[[ 10 -14  12  16 -44 -64]
 [ -3  28  -3  26   5 -32]
 [-55 -20   4 -13 -15 -25]]: 10, -25

[ 23  51 -56  -1  42]: 23, 42

[[-39  41  38  13 -23]
 [ 38 -63 -35  13  63]
 [-21 -27  -2  19  21]]: -39, 21

[ 43 -63  53  45]: 43, 45

[[ -7   1  -4  22   0  33  33]
 [ -3   3   1  47   1  43  52]
 [  2  -3   1 -10   3 -13 -13]]: -7, -13

[ 68  28  25  -8 -37 -16  29]: 68, 29
---
[[5880 6342 5420 5688 5689 5738 4237 4641 6967]
 [6632 5941 5725 6179 5784 5079 6821 6278 6618]
 [4934 6235 5309 5170 5862 6245 5976 6083 5352]
 [6088 4940 6175 5216 6042 6341 5789 3947 5786]
 [6498 6315 4332 7677 8522 6236 6271 5779 7226]
 [5083 4627 5577 6296 6612 6217 4617 6010 5392]
 [6650 4068 6901 6243 4144 5657 4381 5677 6232]
 [6726 4576 6613 5393 6333 6258 6151 5923 4247]
 [4848 5947 5122 6683 9297 8037 5314 2154 5299]
 [5152 5289 7062 4721 4949 4551 6744 6740 2848]]: 6740

[[3 6 4 1 3 3 3 5 5 4 2 5 6]
 [3 4 3 6 4 7 5 2 3 4 2 5 3]
 [4 5 4 2 4 5 3 4 5 4 3 6 3]
 [2 3 6 7 3 6 2 3 4 6 2 5 9]
 [4 6 5 5 3 5 3 4 3 4 3 4 2]
 [3 3 4 4 2 5 5 3 5 2 4 5 1]
 [5 4 5 6 2 6 4 0 6 4 4 3 2]
 [4 2 6 7 6 4 4 3 3 4 5 6 8]
 [5 3 6 3 1 3 6 4 3 2 7 2 2]]: 2

[[289 282 284 343 843 622 318 290 289 273 251]
 [277 297 282 300 279 281 283 325 800 686 328]
 [292 305 286 291 513 905 394 289 277 294 279]
 [296 220 296 298 311 724 700 306 292 281 347]
 [285 278 290 292 291 295 300 283 292 532 927]
 [295 293 299 287 477 905 416 305 279 286 290]
 [285 333 788 658 223 297 297 352 243 286 292]
 [285 318 779 705 304 300 292 282 289 282 302]
 [292 292 548 887 369 288 289 293 301 273 275]
 [285 275 294 293 281 243 365 865 554 299 300]]: 299

[[24 71 27 50 31 40 66 37]
 [58 42 64 24 52 20 27 17]
 [66 42 52 72 73 34 25 18]
 [36 64 45 63 17 31 78 29]
 [65 38 72 35 36 72 80 44]
 [80 21 23 16 22 26 35 45]
 [76 33 23 20 19 22 58 67]
 [73 67 66 24 56 79 52 76]
 [21 53 77 33 35 42 54 14]
 [69 63 52 43 66 51 70 43]
 [77 42 16 61 17 78 16 33]
 [54 25 24 37 53 56 79 43]]: 79

[[142 177 124 100 143  86 152 123 170 129]
 [136 216 113  88 155  32 125  82 175 131]
 [134 118 157 144 136  84 113 132  83  83]
 [104 180 119  82 147  50 128  76 154 143]
 [ 42  69 153  79 121 118 146  83  94 133]]: 94

[[5080 4471 4732 5828 6132 5383 3952 5599 5465 4830 4385 5191 6585 6238
  4884 5214]
 [5728 4309 3154 6435 7153 5411 3714 5864 5328 5858 3365 4753 7524 6396
  3550 4986]
 [3495 5513 8868 2005 2292 4621 6555 4574 4628 2892 8403 5048 2011 2766
  7822 5094]
 [4118 7121 7333 3878 3849 4240 7347 4084 4982 4056 7377 5509 3826 3973
  7158 5607]
 [3457 7243 9974 2815 1798 4494 7659 3769 5008 2753 9026 5989 1657 3484
  9234 5814]
 [4103 5624 8546 4229 3420 5202 5583 4899 5244 3212 7261 6134 3650 5136
  8014 5879]
 [4219 3508 6752 3370 3110 5311 3977 5155 4626 3554 5907 4745 2927 4087
  5958 4676]
 [4879 7127 6988 5054 4446 4571 7203 4531 5235 4868 6851 6126 4429 4932
  7036 5915]
 [6300 3923 2210 7973 7492 5745 2914 5958 5538 6442 2017 5155 7942 7734
  2996 4951]]: 2996

[[ 16  22 -20 -18  12  -8  21  21  -4  -3  15  -7 -26]
 [-10 -22   1   2   6  -7  -8 -26   2  -7   4   4  11]
 [-23  -1   6   5 -17  -5 -12 -22  -9  15  21  16  25]
 [-10  25   8   0  -8   2   1 -10   3  -4   3  13  -2]
 [  5  16 -11 -13   0   3  16   3  16   9 -15  -7  -1]
 [ 12  11  -7  -3 -15  11  22  -1   1  -3 -19 -15   2]
 [  9  -9 -21 -24   6  23  29  12  26  11   4  -3 -22]
 [  6  -9  12  -1 -17  18   6  -3  18  14  -5   1   1]
 [ 17  -4   2 -11 -13  12  13  18  17   6  11   2  -8]
 [-12  21  12   5  -2   4  -6  -9   6  -5   7  -9  -3]
 [-11   0   0   6 -21  -6 -17  -1  10   7  10  10 -17]]: 10
---
[[-46  10 -29   2  23]
 [ 71  25  64 -34  -7]
 [ 16   3  15  -9 -28]] out 15

[ -3 -23 -59  32] out -23

[[ 18  -3   3 -23 -50 -35  13]
 [-10   4  -4  -4 -17 -21   7]
 [  4 -45 -28   8  51  30   1]] out 51

[-24 -71  24 -39] out -71

[[ -2  44   9  14  52  59  -9]
 [ -3  26 -21   9  55  36 -28]] out 55

[ 17 -44 -24 -11 -61] out -24

[-66   3  41 -48] out 3
